array([[ -7.4, -25.2,   8.0,  46.5],
       [ 18.0,  15.7,  -2.3, -32.7],
       [ 31.7,  51.4, -35.2,  19.5],
       [ -1.8, -26.0,  31.0,  38.5]])
->
array([[-25.2,   8.0],
       [ 15.7,  -2.3]])

array([[  1.1,   8.0,  39.8],
       [ 10.2,   2.5, -34.3],
       [  9.8,  19.5,  20.6],
       [ 21.7,  41.3,  -4.4],
       [-46.1, -14.7,  18.6]])
->
array([[  8.0,  39.8],
       [  2.5, -34.3]])

array([[  5.8,  14.4,  25.5,  11.1,   2.2],
       [  2.5, -29.8,  14.5,   3.0, -43.9],
       [  0.0,  -8.9, -26.9,  -4.7,  -5.4]])
->
array([[ 14.4,  25.5],
       [-29.8,  14.5]])

array([[ -6.2, -34.7, -30.8,  38.3],
       [-38.5, -24.2, -36.9,  31.2],
       [-13.1,  36.7,  28.9, -49.7]])
->
array([[-34.7, -30.8],
       [-24.2, -36.9]])

array([[ -2.6,   0.1,  -0.4,   9.9,   9.3],
       [  2.7,  -0.2,  -0.1, -55.2,  -1.3],
       [-22.9,   0.7,   0.6, -11.5,  20.9]])
->
array([[ 0.1, -0.4],
       [-0.2, -0.1]])

array([[  1.8,  59.3,   2.4,   3.7],
       [ -6.1, -13.6,  -3.9,   1.5],
       [ -1.2,  28.9,   2.6,   2.9]])
->
array([[ 59.3,   2.4],
       [-13.6,  -3.9]])

array([[ 28.6, -41.5, -15.9,  27.3,   1.5],
       [  5.4,  17.9,   8.1,  19.9, -52.1]])
->
array([[-41.5, -15.9],
       [ 17.9,   8.1]])

array([[-18.2, -34.1,   4.0,  14.2],
       [ 27.7,   7.4,   6.4,  -3.1],
       [ 18.0,  15.4,  24.7,  -6.2],
       [  0.4,  13.0,  15.7,  -4.5],
       [  9.1, -49.0,  12.9,  20.2]])
->
array([[-34.1,   4.0],
       [  7.4,   6.4]])

array([[-52.7,  23.3,   8.8,   6.3],
       [-27.5,  22.4, -31.8,  23.0],
       [  2.2, -17.0,  39.1,   1.5],
       [-51.1,  14.8,  -9.9,  45.0],
       [ 30.7, -19.8, -26.6,  27.0]])
->
array([[ 23.3,   8.8],
       [ 22.4, -31.8]])
